In the data rows, zero lies at 4.5, halfway between 4 and 5.
Here are some points:
[4 6 3 6 4 4 6 5 4 5 5 4]
[4 5 3 4 5 5 4 5 3 5 3 4]
[9 9 4 5 2 5 8 4 3 9 7 7]
[4 6 8 4 6 8 5 2 6 3 8 4]
[6 7 4 4 4 7 6 6 4 7 4 7]
[4 5 9 4 6 5 6 2 4 4 6 5]
[5 5 6 4 5 4 5 3 7 6 6 5]
[5 5 4 5 5 7 7 6 4 6 4 5]
[8 9 3 3 2 5 9 5 1 8 5 7]
[9 9 3 1 4 6 8 7 2 7 6 8]
[4 5 9 3 6 6 4 4 4 3 7 6]
[5 3 5 6 4 4 4 5 6 4 5 4]
[2 0 6 5 7 6 2 4 6 2 5 3]
[4 3 4 4 4 3 3 4 6 4 5 4]
[2 1 4 4 5 5 1 5 6 1 5 3]
[3 0 4 8 4 2 0 4 7 3 4 2]
[5 7 4 6 3 3 5 5 4 6 5 4]
[4 4 3 5 4 5 3 5 4 6 3 3]
[3 2 5 6 5 7 3 4 5 3 6 2]
[4 2 3 4 5 5 4 6 5 3 3 5]
[4 3 7 7 6 4 1 4 3 2 7 3]
[5 8 2 3 4 6 9 6 1 6 4 7]
[6 8 0 5 4 5 6 6 3 6 3 4]
[6 6 3 7 3 3 6 5 2 5 5 5]
[4 8 3 3 3 8 6 4 2 6 6 6]
[1 1 2 4 5 5 1 4 5 1 4 2]
[1 0 7 6 6 3 3 5 7 3 3 4]
[4 8 3 1 3 7 5 3 3 5 7 5]
[3 2 2 8 6 3 3 4 5 6 3 3]
[7 6 5 5 4 4 3 4 5 5 7 5]
[9 9 3 3 4 6 9 5 3 8 5 6]
[4 0 6 7 5 2 3 4 6 4 5 4]
[5 9 2 4 2 4 9 6 3 8 5 7]
[5 8 6 4 5 5 4 4 4 2 7 4]
[9 9 8 3 3 4 8 1 2 8 9 6]
[5 0 7 4 7 3 2 3 5 1 3 4]
[5 4 8 5 5 5 4 3 5 3 6 5]
[7 9 1 5 4 5 5 7 2 5 4 5]
[4 4 6 5 6 4 3 5 5 2 5 5]
[8 3 6 6 4 4 4 5 6 5 6 5]
[3 7 2 4 3 3 5 6 4 4 4 5]
[4 4 4 4 4 3 6 3 5 6 3 4]
[4 1 5 5 4 3 1 6 9 2 5 4]
[4 7 6 2 4 6 5 4 4 5 6 5]
[8 3 5 6 5 4 4 5 6 5 5 5]
[2 4 5 4 5 6 1 3 7 0 5 3]
[2 3 2 7 3 6 5 6 1 4 2 3]
[2 3 3 5 5 4 3 4 4 2 4 4]
[4 0 5 7 5 2 3 5 7 4 4 3]
[6 7 2 3 3 4 8 5 2 7 3 5]
[2 7 7 6 5 5 3 4 4 3 8 4]
[3 6 4 3 4 4 5 4 2 3 4 5]
[7 4 3 2 3 4 5 5 6 6 5 5]
[2 4 1 4 4 7 5 4 4 6 3 2]
[5 7 4 5 4 4 6 4 3 5 4 5]
[6 4 5 3 4 5 5 6 5 5 5 5]
[9 9 1 1 3 7 9 6 1 9 4 8]
[6 5 3 2 4 4 6 4 3 5 4 6]
[1 1 3 5 5 5 1 4 4 3 3 3]
[5 7 2 5 4 5 4 7 3 5 4 5]
[7 7 5 6 5 4 4 5 3 6 5 6]
[6 3 2 3 4 3 6 5 5 5 2 4]
[2 1 5 6 5 3 3 5 5 2 3 4]
[5 5 5 5 5 5 2 5 6 3 5 5]
[4 2 6 4 6 6 4 4 8 2 6 5]
[2 2 3 5 4 3 2 4 6 4 4 2]
[4 0 4 7 6 4 2 4 6 2 4 2]
[5 3 6 4 4 4 2 3 6 3 6 4]
[7 6 7 4 4 5 5 5 4 5 6 6]
[2 2 3 6 6 7 2 4 4 2 5 2]
[1 4 6 6 6 9 2 5 4 4 6 5]
[3 6 4 6 4 3 4 5 3 6 2 5]
[9 9 3 1 3 6 9 6 0 9 4 8]
[0 0 6 7 5 1 0 4 9 1 3 0]
[7 6 3 5 3 5 6 5 6 7 5 4]
[4 6 3 4 5 4 4 5 6 3 4 5]
[5 6 4 5 6 5 5 6 5 3 5 4]
[5 4 7 5 4 3 4 6 6 4 5 6]
[6 9 3 5 4 4 7 7 3 4 4 6]
[6 8 3 1 3 3 7 4 4 8 4 6]
[2 2 4 5 4 3 4 3 4 5 4 3]
[2 1 3 5 4 6 4 4 4 4 3 4]
[6 8 2 4 4 5 9 4 1 9 2 6]
[2 0 6 5 5 4 2 6 7 3 3 4]
[3 2 5 1 6 6 6 3 4 4 4 4]
[3 3 2 6 4 5 5 5 3 5 2 4]
[6 4 1 2 4 4 4 7 5 5 3 5]
[4 5 3 4 4 7 6 6 4 6 3 6]
[2 1 5 4 7 3 3 4 5 4 4 5]
[6 6 5 4 4 6 7 4 5 7 6 4]
[5 3 3 4 5 4 4 5 6 4 4 4]
[1 4 2 5 5 4 2 4 5 3 5 2]
[6 6 4 4 5 5 4 5 4 4 4 5]
[6 1 5 5 5 4 2 3 6 4 5 3]
[5 5 5 4 5 3 4 3 6 5 4 4]
[5 6 5 1 3 6 5 4 4 4 6 7]
[5 5 5 5 3 2 2 2 3 4 6 4]
[5 4 4 4 5 5 4 6 5 6 4 5]
[4 4 3 4 5 3 4 5 4 3 3 5]
[4 5 9 4 4 3 5 2 5 5 6 5]
[6 6 3 0 4 4 5 4 4 6 3 5]
[7 6 5 3 5 3 5 5 5 5 4 6]
[4 4 4 3 4 4 4 4 6 4 4 4]
[1 2 6 6 6 5 2 4 6 2 6 2]
[4 5 4 3 6 4 7 5 4 4 3 6]
[4 7 4 4 4 6 5 5 4 3 5 4]
[5 6 2 6 5 3 5 6 2 5 3 5]
[6 7 3 6 4 4 8 5 4 8 3 5]
[4 4 3 6 4 2 3 4 3 5 5 4]
[7 4 7 3 5 4 4 4 7 5 7 6]
[4 4 4 4 5 6 2 4 5 1 5 3]
[5 3 7 5 5 2 3 3 5 4 4 3]
[8 8 7 3 4 5 8 4 3 9 6 7]
[4 3 6 5 5 3 6 5 5 5 4 5]
[3 4 5 6 6 6 3 6 4 3 6 5]
[4 8 5 4 4 5 4 5 3 3 7 5]
[3 5 0 7 4 4 5 5 4 5 4 4]
[2 3 4 8 4 3 3 6 4 3 3 4]
[0 2 2 7 5 4 3 5 2 3 3 2]
[3 6 4 2 4 8 4 3 5 4 6 3]
[0 0 3 8 5 3 0 4 7 3 3 2]
[4 1 7 2 6 4 4 4 8 3 4 4]
[6 6 3 3 4 3 3 6 4 4 5 5]
[9 9 4 2 2 7 9 7 4 9 7 9]
Here are 10 more points, each followed by its number:
[6 6 1 5 5 5 3 7 3 5 3 5] 0
[6 6 5 4 4 4 4 5 5 6 4 6] 1
[1 0 8 6 6 4 0 2 6 2 6 1] 2
[7 7 4 3 4 4 6 5 6 5 5 5] 3
[1 0 2 7 6 6 2 6 4 1 2 1] 4
[4 2 6 4 5 4 3 4 4 5 4 4] 5
[8 9 9 4 3 4 7 4 4 7 6 6] 6
[2 0 8 4 6 5 1 6 6 1 4 6] 7
[8 7 4 5 4 6 7 5 3 7 5 5] 8
[3 0 6 4 6 5 2 4 6 3 3 3] 9
Which two of these numbered points are nearest to each point below, ignoring the direction in which the first points spread most? Their numbers follow each, nearest first.
[6 5 1 4 5 7 8 7 2 5 1 5] > 4 0
[9 9 3 5 3 7 9 7 1 7 6 7] > 8 4
[6 7 2 5 5 4 4 7 3 4 3 5] > 0 4
[4 1 6 5 5 2 2 2 4 4 4 3] > 5 2
[7 9 2 5 4 4 5 7 3 6 3 5] > 0 1
[5 4 5 5 5 3 3 5 7 2 6 4] > 3 1
[4 7 5 5 4 4 5 5 4 5 3 6] > 1 5
[5 4 4 4 4 3 5 4 7 5 4 3] > 3 1
[7 7 4 5 4 7 7 6 4 7 5 5] > 8 1
[3 2 5 7 5 6 3 4 5 4 5 2] > 8 2
[8 8 3 5 5 5 7 5 2 7 4 4] > 8 5
[4 1 5 4 4 2 4 3 5 6 5 4] > 5 9
[3 4 2 6 5 8 5 6 2 3 3 2] > 4 0
[4 4 7 4 5 6 6 2 5 3 7 4] > 2 8
[6 4 5 5 3 3 5 3 3 6 5 5] > 5 8
[3 0 2 7 6 6 3 6 5 2 3 1] > 4 0
[5 8 5 3 4 7 8 2 3 6 7 5] > 2 8
[6 4 4 2 4 5 4 4 8 5 5 4] > 3 1
[9 9 5 5 4 6 8 5 3 7 6 6] > 8 1
[2 3 5 5 5 3 2 5 8 1 6 4] > 3 1
[6 6 5 4 4 4 7 4 6 6 6 5] > 3 1
[6 6 5 5 4 4 5 4 5 6 5 6] > 1 8
[3 5 1 6 5 3 2 6 4 2 2 4] > 0 4
[1 8 6 5 4 4 3 2 3 3 7 3] > 2 6
[5 5 2 4 4 8 7 6 2 5 3 5] > 4 9
[5 6 4 6 3 7 6 5 3 5 5 4] > 8 4
[6 5 8 2 6 5 4 6 6 2 6 8] > 7 1
[5 2 5 5 5 2 5 3 5 7 3 3] > 5 9
[2 3 1 8 5 8 5 7 4 5 4 3] > 4 0
[8 9 1 4 4 5 7 7 2 7 4 6] > 0 8
[6 3 5 3 6 6 5 7 5 4 3 5] > 9 7
[9 7 9 5 3 3 8 3 3 8 7 7] > 6 2
[5 4 5 5 4 3 3 4 6 5 5 5] > 1 3
[9 9 2 5 2 5 9 4 0 8 4 5] > 8 5
[6 6 0 5 4 5 5 6 4 7 3 5] > 0 4
[8 9 2 1 3 8 9 6 2 7 4 7] > 9 4
[4 1 7 6 6 2 4 4 4 4 2 4] > 5 9
[7 9 5 4 4 3 5 4 3 7 5 6] > 1 5
[7 5 5 4 4 5 4 5 6 3 6 5] > 3 1
[3 3 3 6 6 2 2 7 5 1 3 4] > 0 1
[7 5 3 6 4 5 7 5 5 6 5 3] > 8 3
[1 0 6 7 5 3 0 3 5 2 4 2] > 5 8
[6 7 7 2 5 5 7 6 4 5 5 8] > 7 1
[5 7 1 4 5 8 8 7 2 5 3 4] > 4 0
[8 9 4 6 3 5 8 4 3 6 6 4] > 8 3
[4 6 5 4 3 5 7 4 3 8 4 6] > 5 9
[4 2 6 7 5 5 3 4 4 2 5 3] > 8 2
[4 2 7 2 6 4 5 5 6 3 5 7] > 7 9
[1 1 5 7 4 1 0 4 7 3 4 3] > 1 3
[1 6 2 5 4 9 6 4 2 5 4 4] > 4 8
[5 5 0 4 5 5 4 7 5 4 3 3] > 0 4
[5 5 3 6 4 6 5 5 5 5 4 4] > 8 1
[2 0 6 5 6 3 0 4 8 3 4 3] > 1 5
[6 5 5 6 4 5 5 5 3 4 6 5] > 8 1
[7 4 4 1 4 7 6 5 6 6 5 6] > 9 3
[0 0 2 7 6 2 0 6 6 1 1 2] > 0 4
[6 7 4 2 4 6 7 5 3 6 2 6] > 9 5
[8 6 8 5 4 3 4 3 5 6 7 6] > 6 2
[6 5 4 5 4 5 7 6 4 5 5 5] > 8 3
[3 1 2 4 4 2 1 6 5 2 2 3] > 0 1
[4 4 7 6 5 5 4 3 5 5 7 5] > 2 8
[3 0 2 7 6 2 0 5 7 2 3 3] > 0 1
[6 8 4 2 2 4 6 5 5 5 6 6] > 3 1
[6 2 9 6 6 2 0 2 8 3 7 4] > 6 2
[3 1 5 4 4 2 3 3 6 6 5 4] > 5 1
[5 4 6 3 6 4 5 6 5 3 4 7] > 7 9
[7 7 3 6 4 3 8 3 2 6 4 3] > 8 5
[4 7 6 6 3 5 5 3 3 7 6 4] > 2 8
[5 5 4 2 5 6 8 6 3 6 2 6] > 9 5
[6 3 8 7 4 2 4 3 5 4 5 4] > 6 8
[6 3 8 7 4 1 2 3 5 4 6 4] > 6 1
[3 0 3 7 6 4 0 5 5 3 3 3] > 0 8
[6 3 6 5 6 3 4 3 4 5 4 4] > 5 8
[6 2 3 6 5 4 4 4 5 3 4 2] > 8 3
[2 1 5 4 6 6 4 5 5 3 3 4] > 9 5
[6 3 8 4 5 5 2 5 4 3 6 6] > 7 5
[6 4 4 4 5 4 3 4 3 6 4 4] > 5 1
[7 7 6 3 4 4 9 3 3 9 4 6] > 5 9
[3 0 7 6 6 1 2 2 5 5 5 3] > 5 2
[2 1 6 7 6 3 3 5 4 3 3 4] > 5 8
[2 3 3 5 7 4 1 4 5 2 3 2] > 0 1
[7 9 8 3 3 5 7 4 4 6 7 7] > 6 2
[8 9 3 4 4 7 8 6 2 6 5 7] > 8 1
[6 5 6 3 4 5 6 4 4 7 5 6] > 5 9
[5 6 4 1 5 7 8 4 3 6 5 5] > 9 5
[0 2 6 8 4 3 0 5 6 2 4 4] > 1 8
[3 0 7 3 6 4 0 6 9 1 5 5] > 7 1
[5 6 3 3 3 5 6 3 6 6 6 4] > 3 8
[5 2 4 6 6 4 2 4 5 4 5 3] > 8 5
[5 4 5 4 4 5 4 4 4 5 5 4] > 5 8
[2 2 6 5 5 8 2 7 5 3 5 5] > 7 9
[6 4 2 4 4 4 4 4 6 4 5 4] > 3 8
[5 4 3 4 5 4 3 5 6 3 5 4] > 3 1
[0 4 3 6 4 6 4 5 3 3 3 3] > 4 0
[7 9 3 5 3 5 8 4 1 8 5 5] > 8 5
[5 8 3 5 4 4 6 8 3 4 3 6] > 0 1
[6 8 6 4 3 4 4 2 3 5 7 5] > 2 6
[3 5 6 5 5 9 4 6 4 4 5 6] > 7 9
[6 4 2 4 4 4 4 6 3 3 4 6] > 0 1
[2 1 5 3 6 4 4 3 6 1 3 3] > 9 5
[6 5 4 3 5 5 3 6 5 2 5 4] > 3 1
[2 0 7 5 6 5 2 5 9 1 5 5] > 7 3
[2 0 7 6 6 2 0 4 7 2 3 3] > 1 5
[5 3 5 5 6 5 4 5 7 2 5 4] > 3 8
[4 5 2 5 3 9 6 5 1 7 3 5] > 4 8
[4 0 9 7 6 1 2 2 6 3 5 3] > 6 2
[5 6 2 3 4 5 7 3 6 6 6 4] > 3 8
[8 8 2 5 3 5 6 5 3 8 5 5] > 8 1
[2 1 5 2 6 5 4 3 5 3 3 4] > 9 5
[6 6 3 5 4 5 7 3 4 6 5 5] > 8 3
[2 2 6 6 5 2 1 3 7 3 5 4] > 1 3
[6 1 3 6 6 4 4 5 6 4 4 3] > 8 3
[5 1 4 7 4 3 4 5 6 4 4 3] > 8 1
[6 8 2 4 5 5 5 5 2 6 4 6] > 0 1
[1 1 2 9 5 7 4 6 4 4 4 3] > 4 8
[3 2 2 8 5 2 2 6 3 2 2 3] > 0 4
[0 4 6 4 5 3 1 2 4 1 6 2] > 2 5
[5 5 3 7 5 5 5 4 5 6 4 5] > 8 1
[5 0 7 5 6 3 2 3 6 4 4 3] > 5 9
[4 3 8 6 5 1 2 2 7 3 5 2] > 6 2
[5 9 2 4 4 3 5 5 2 4 3 5] > 0 1
[3 1 2 6 5 5 1 6 6 2 5 3] > 0 8
[4 7 6 6 4 5 6 3 4 6 8 6] > 2 6
[5 8 5 4 4 3 5 5 3 4 5 7] > 1 3
[3 2 6 2 5 5 3 4 5 2 5 6] > 7 9
[4 2 5 7 4 3 1 4 7 3 5 4] > 1 3
[4 2 2 7 5 4 2 5 5 4 3 3] > 0 8
[0 2 4 7 7 7 1 5 3 1 2 2] > 4 0
[6 2 9 5 5 2 5 4 5 5 6 6] > 6 5
[5 2 7 6 5 2 3 3 5 5 4 3] > 5 1
[4 4 4 6 3 4 4 3 4 3 4 2] > 8 3
[5 4 7 4 6 5 3 5 3 1 3 5] > 7 9
[4 0 8 4 7 5 2 4 7 1 4 5] > 7 9
[5 4 5 6 5 5 6 4 5 5 4 5] > 8 9
[3 4 5 7 5 6 4 5 3 5 5 4] > 8 5
[6 4 4 5 4 4 4 6 6 3 5 4] > 3 8
[4 1 6 7 5 4 2 5 4 2 6 3] > 8 5
[4 1 7 6 6 4 1 5 7 4 6 5] > 1 5
[2 5 1 5 4 2 4 6 5 3 3 4] > 0 3
[5 8 7 3 4 7 4 3 4 3 8 5] > 2 6
[6 3 5 4 5 4 5 7 5 3 5 7] > 7 1
[5 1 5 4 7 4 3 3 3 6 3 5] > 5 9
[5 4 6 2 4 5 8 5 6 6 3 6] > 9 5
[7 9 2 6 2 3 5 5 1 7 3 5] > 0 1
[5 5 3 4 5 4 3 5 5 2 5 4] > 3 1
[6 5 7 6 5 5 6 5 4 6 5 4] > 8 2
[6 6 8 7 5 0 5 4 3 7 5 5] > 6 1
[2 2 6 3 6 5 4 3 6 3 3 4] > 9 5
[5 2 8 5 3 2 2 3 8 4 7 5] > 6 1
[5 4 5 1 4 7 3 4 5 3 6 7] > 7 9
[3 2 3 6 5 2 3 7 5 2 3 4] > 0 1
[4 3 6 3 5 7 6 4 5 4 5 4] > 9 5
[2 0 5 7 7 2 2 2 5 4 2 2] > 5 8
[5 7 4 2 3 4 8 5 5 7 5 5] > 3 1
[7 7 4 4 4 6 7 6 6 5 7 6] > 3 8
[3 8 6 3 4 4 4 3 2 5 6 5] > 2 5
[6 3 3 4 4 3 4 4 3 4 4 5] > 5 1
[6 3 6 4 5 3 3 4 8 4 6 4] > 3 1
[4 0 7 6 6 3 2 2 6 2 4 3] > 5 8
[6 5 9 2 5 6 4 4 8 4 7 8] > 7 6
[4 5 9 3 6 6 4 3 4 4 7 5] > 2 6
[6 2 5 6 4 4 3 3 6 4 5 3] > 8 3
[5 1 5 3 6 5 3 5 6 3 5 5] > 9 5
[5 7 3 1 4 8 8 5 3 6 6 6] > 9 5
[5 6 4 4 2 4 4 6 4 5 4 5] > 1 3
[3 4 5 3 5 4 4 3 4 4 5 5] > 5 9
[3 9 5 5 3 6 5 3 3 5 6 3] > 2 8
Now 10 new points, numbered from 0 again:
[4 3 7 3 6 5 4 4 6 4 5 6] 0
[5 6 4 4 3 6 5 3 4 7 7 4] 1
[2 0 4 4 4 3 3 5 7 4 4 3] 2
[5 6 4 4 5 7 5 6 4 5 4 6] 3
[3 0 3 4 5 3 3 4 8 3 2 2] 4
[6 9 3 6 3 3 7 4 4 9 5 5] 5
[9 9 5 3 3 5 9 5 0 9 4 7] 6
[5 4 7 5 3 3 4 2 4 5 5 4] 7
[5 0 8 4 6 5 2 4 7 2 4 5] 8
[7 8 2 2 4 5 8 3 2 7 4 6] 9
Which two of these numbered points are nearest to each point below, ignoring the direction in which the first points spread most? Their numbers follow each, nearest first.
[3 1 8 6 4 2 0 1 5 2 6 3] > 7 6
[4 6 3 7 4 1 3 4 4 5 3 4] > 5 9
[7 9 5 1 4 5 8 4 3 7 6 8] > 0 8
[4 7 3 7 4 2 7 3 3 7 3 4] > 5 9
[5 1 7 7 5 3 4 5 4 3 4 4] > 6 7
[3 0 5 7 6 4 3 4 4 5 3 4] > 6 9
[4 7 4 5 3 3 5 4 6 6 4 4] > 5 2
[3 1 8 8 4 2 3 2 6 4 5 3] > 7 6
[8 9 2 1 3 6 9 3 2 8 5 6] > 9 1
[4 5 4 5 5 7 6 6 3 3 4 4] > 3 9
[0 1 5 7 6 8 3 5 5 3 3 3] > 3 6
[5 6 4 4 4 5 4 3 5 6 7 4] > 1 9
[5 6 3 6 4 7 7 7 4 6 4 5] > 3 2
[4 7 2 7 3 2 7 4 2 8 3 4] > 5 9
[2 0 4 5 5 3 2 4 8 1 2 1] > 4 2
[4 4 5 4 4 7 4 7 6 5 4 5] > 3 2
[4 0 2 6 5 3 3 6 7 4 1 2] > 4 2
[6 0 7 6 5 4 1 4 8 2 6 4] > 8 0
[7 2 7 3 5 5 3 4 7 5 6 6] > 8 0
[4 1 3 4 6 2 3 5 7 3 3 3] > 4 2
[5 0 7 5 6 5 0 4 8 1 6 4] > 8 0
[5 7 5 3 3 7 6 4 4 6 7 5] > 1 3
[1 0 7 5 7 5 1 2 9 2 4 3] > 0 8
[4 3 5 4 3 4 6 4 7 6 5 4] > 2 4
[4 7 3 7 3 2 5 5 3 5 4 4] > 5 6
[6 4 2 3 3 4 6 5 4 7 2 3] > 4 2
[5 8 4 5 3 6 4 4 3 6 6 3] > 1 5
[5 6 4 3 3 4 8 6 4 7 4 5] > 2 4
[6 9 4 3 3 7 8 7 3 7 4 7] > 3 2
[8 9 5 1 4 6 9 4 2 7 6 9] > 0 8
[0 0 5 4 7 4 0 2 7 0 3 0] > 9 3
[4 6 3 3 5 3 6 4 2 4 4 5] > 9 6
[5 9 3 2 4 4 8 4 1 5 4 6] > 9 6
[4 4 7 4 5 4 5 6 6 5 5 6] > 0 8
[7 9 5 1 4 5 7 5 3 6 6 8] > 0 3
[1 0 5 6 5 3 0 5 9 4 5 3] > 2 1
[8 6 7 2 4 6 5 5 5 5 6 7] > 8 0
[3 5 2 5 5 3 4 4 4 3 4 4] > 9 3
[5 4 7 4 4 3 4 3 5 5 6 4] > 7 6
[3 3 4 5 5 8 5 6 3 4 3 5] > 3 6
[4 7 4 6 3 3 4 5 4 6 5 4] > 5 1
[5 0 5 4 7 5 0 4 8 1 4 3] > 8 0
[6 4 4 2 5 3 7 5 5 6 3 4] > 4 2
[6 8 4 5 3 6 6 4 4 7 6 5] > 1 5
[7 0 7 2 6 4 6 4 7 7 3 6] > 8 0
[6 2 6 4 5 4 4 5 7 3 5 5] > 8 0
[6 1 6 1 4 6 5 5 8 5 4 6] > 8 0
[6 7 6 0 3 7 8 4 5 8 6 7] > 0 8
[3 2 4 3 5 3 4 3 7 5 3 2] > 4 2
[7 5 4 2 5 4 6 5 5 6 3 5] > 4 2
[6 4 7 5 5 4 5 4 3 4 4 5] > 6 7
[4 0 9 5 7 3 0 2 7 1 4 3] > 8 0
[5 7 4 5 5 6 5 6 3 4 4 5] > 3 6
[4 9 7 1 6 5 9 3 3 6 4 7] > 0 9
[1 0 2 4 5 2 1 3 7 2 2 1] > 4 9
[6 6 5 4 3 3 6 2 3 6 5 5] > 7 6
[5 6 5 5 4 5 4 4 5 6 6 4] > 1 7
[5 9 4 5 3 6 5 3 1 7 6 3] > 1 5
[2 1 4 4 4 4 4 5 7 3 4 3] > 2 4
[0 0 4 9 7 2 0 3 7 3 2 1] > 5 9
[2 0 7 3 6 4 1 2 8 3 5 3] > 0 8
[4 5 4 3 3 3 6 4 7 7 5 5] > 2 4
[5 5 5 3 2 5 7 5 6 7 6 6] > 2 0
[4 7 2 2 5 4 5 4 4 4 4 4] > 9 4
[8 4 4 2 6 5 5 4 5 4 4 6] > 8 0
[6 5 5 4 4 5 3 4 6 5 7 4] > 1 0
[4 4 5 3 3 4 5 4 7 5 5 4] > 2 4
[3 0 6 7 7 2 0 3 5 2 3 2] > 6 9
[6 2 3 6 6 3 5 6 6 5 3 4] > 4 2
[6 7 4 2 3 5 6 3 3 5 4 5] > 9 7
[3 6 1 8 4 4 4 6 4 5 4 3] > 5 3
[3 3 7 4 6 4 3 4 6 4 4 4] > 0 6
[5 2 5 4 3 3 2 6 8 4 5 4] > 2 4
[5 7 3 8 4 3 5 6 3 5 5 5] > 5 6
[8 9 6 2 4 6 8 5 4 7 6 8] > 0 8
[3 4 2 4 4 3 4 4 3 4 4 4] > 9 2
[6 7 7 2 5 7 8 3 6 6 6 6] > 0 8
[2 2 2 5 5 3 3 4 4 1 5 3] > 9 2
[8 5 6 1 5 5 7 5 6 6 4 6] > 8 0
[6 6 5 4 4 7 5 4 5 4 7 3] > 1 3
[4 6 3 4 3 4 8 5 5 6 5 5] > 2 4
[5 8 4 4 5 8 8 6 3 7 4 6] > 3 6
[3 3 7 5 3 2 0 3 5 3 6 4] > 7 1
[7 8 6 5 3 3 6 3 3 8 6 5] > 7 5
[5 1 5 6 5 3 3 4 5 3 3 3] > 6 9
[6 2 6 2 6 4 4 4 3 3 3 6] > 8 0
[5 0 5 3 6 4 0 4 6 3 4 4] > 8 0
[4 3 5 2 4 3 5 4 5 5 5 4] > 2 9
[3 1 4 5 5 3 3 4 7 5 2 3] > 4 2
[1 3 5 5 6 6 0 2 5 3 6 3] > 1 3
[6 3 6 5 5 4 4 6 7 3 5 5] > 8 0
[3 6 3 6 4 1 3 4 4 4 4 4] > 5 9
[2 1 3 5 4 5 4 5 7 4 4 3] > 2 4
[7 8 2 0 3 6 7 4 2 7 4 7] > 9 2
[4 2 3 6 6 8 2 7 4 2 3 4] > 3 6
[5 5 8 5 4 4 3 2 4 5 7 4] > 7 1
[7 8 4 5 3 5 9 5 2 9 3 7] > 6 5
[7 4 5 6 5 3 4 5 5 5 4 4] > 6 7
[3 0 5 5 6 4 1 5 9 2 3 2] > 4 2
[5 6 3 4 4 8 4 6 3 2 5 5] > 3 9
[2 2 7 3 5 4 1 4 7 1 5 3] > 0 8
[3 2 5 5 4 2 2 5 6 4 4 3] > 2 6
[5 4 6 4 5 3 4 5 5 5 3 4] > 6 2
[6 5 6 3 5 5 8 4 5 6 5 6] > 0 8
[4 6 6 5 3 3 3 3 4 5 5 4] > 7 1
[4 6 3 7 4 4 3 4 4 5 5 4] > 5 1
[0 0 5 4 6 3 1 3 6 1 4 1] > 9 2
[7 8 6 2 6 7 7 4 4 5 7 8] > 0 8
[3 0 4 6 6 2 0 4 8 1 3 2] > 4 9
[5 4 4 6 4 5 7 4 2 7 3 6] > 6 9
[3 0 5 5 6 3 1 5 8 3 2 3] > 4 2
[4 5 1 3 5 5 5 5 3 4 4 3] > 9 3
[3 5 4 6 5 9 6 6 3 4 4 4] > 3 6
[6 6 4 5 4 4 6 4 2 7 3 4] > 6 9
[6 2 3 6 5 3 4 6 6 4 3 4] > 4 2
[3 1 3 6 6 7 1 6 5 1 3 3] > 3 9
[3 1 4 5 5 4 3 5 7 3 4 4] > 2 3
[6 6 4 3 3 5 8 6 4 6 4 6] > 2 3
[6 8 1 7 3 5 7 5 2 8 2 5] > 5 9
[2 4 2 2 6 3 3 4 5 2 4 3] > 9 4
[4 6 3 6 4 3 3 5 5 4 4 4] > 5 9
[6 6 1 5 4 4 7 6 4 8 3 5] > 4 2
[3 0 5 4 5 2 2 5 7 2 2 3] > 4 2
[7 4 7 5 5 3 4 5 6 3 6 5] > 8 0
[3 1 6 4 6 5 4 3 7 2 5 4] > 0 8
[4 0 8 4 7 4 0 3 9 1 5 4] > 8 0
[6 9 3 4 1 6 9 3 3 9 6 5] > 1 5
[4 3 5 6 6 2 6 5 4 4 3 4] > 6 9
[8 8 4 5 5 4 7 4 1 7 5 5] > 6 9
[5 6 5 5 4 2 4 5 3 4 3 5] > 6 7
[4 5 6 3 5 4 5 5 5 4 4 6] > 0 3
[5 6 5 4 4 8 6 4 3 6 6 3] > 1 3
[2 0 3 6 5 3 2 4 5 5 1 3] > 4 9
[4 2 5 6 5 3 4 4 4 3 3 3] > 6 9
[0 0 5 3 7 5 2 2 6 1 4 2] > 9 0
[7 7 3 1 2 5 6 5 5 7 5 6] > 2 4
[6 5 3 4 5 6 4 8 5 3 5 5] > 3 2
[7 9 6 4 2 3 8 3 4 8 6 5] > 7 5
[1 0 5 3 6 5 3 3 5 2 4 2] > 9 2
[5 8 5 2 4 5 5 4 6 4 7 7] > 0 3
[6 6 3 4 4 5 9 4 5 8 4 5] > 4 2
[8 7 4 4 4 6 6 3 3 8 6 5] > 1 7
[7 4 7 5 5 9 7 5 3 6 6 6] > 8 0
[5 2 4 4 5 4 5 6 6 4 6 5] > 2 0
[2 5 3 5 6 7 4 8 2 3 1 6] > 3 6
[3 3 6 4 4 6 3 4 5 4 7 4] > 1 0
[5 8 4 5 3 6 7 4 3 8 6 6] > 1 5
[8 5 5 2 6 5 6 4 3 5 5 6] > 8 0
[5 8 7 5 4 2 5 3 4 5 5 5] > 7 6
[4 8 4 5 2 4 7 4 5 7 5 3] > 5 1
[3 3 5 5 5 6 4 6 5 5 4 5] > 3 2
[0 0 5 4 5 3 2 4 7 1 5 3] > 2 9
[4 5 4 5 5 8 5 6 5 6 5 5] > 3 1
[3 2 7 5 5 5 2 4 6 3 7 5] > 0 1
[0 0 1 4 6 4 2 4 5 0 3 2] > 9 4
[0 4 4 7 4 2 3 3 3 5 2 3] > 5 9
[6 3 6 4 4 4 2 4 8 4 6 5] > 8 0
[4 3 4 4 3 6 6 5 6 5 4 4] > 2 4
[4 6 5 2 3 4 6 5 6 6 4 6] > 2 0
[3 0 6 7 8 2 1 3 4 1 4 3] > 6 9
[4 8 5 6 2 1 4 3 3 7 3 4] > 5 7
[7 7 6 4 3 6 5 5 6 8 7 5] > 1 0
[5 4 5 5 3 6 4 5 7 6 7 5] > 1 2
[5 6 6 3 5 5 7 3 5 6 5 5] > 0 7
[6 5 4 7 5 1 2 5 5 4 5 4] > 5 6
[2 1 4 7 5 3 5 5 6 4 3 4] > 2 4
[2 0 8 5 5 0 2 2 7 5 5 4] > 7 0
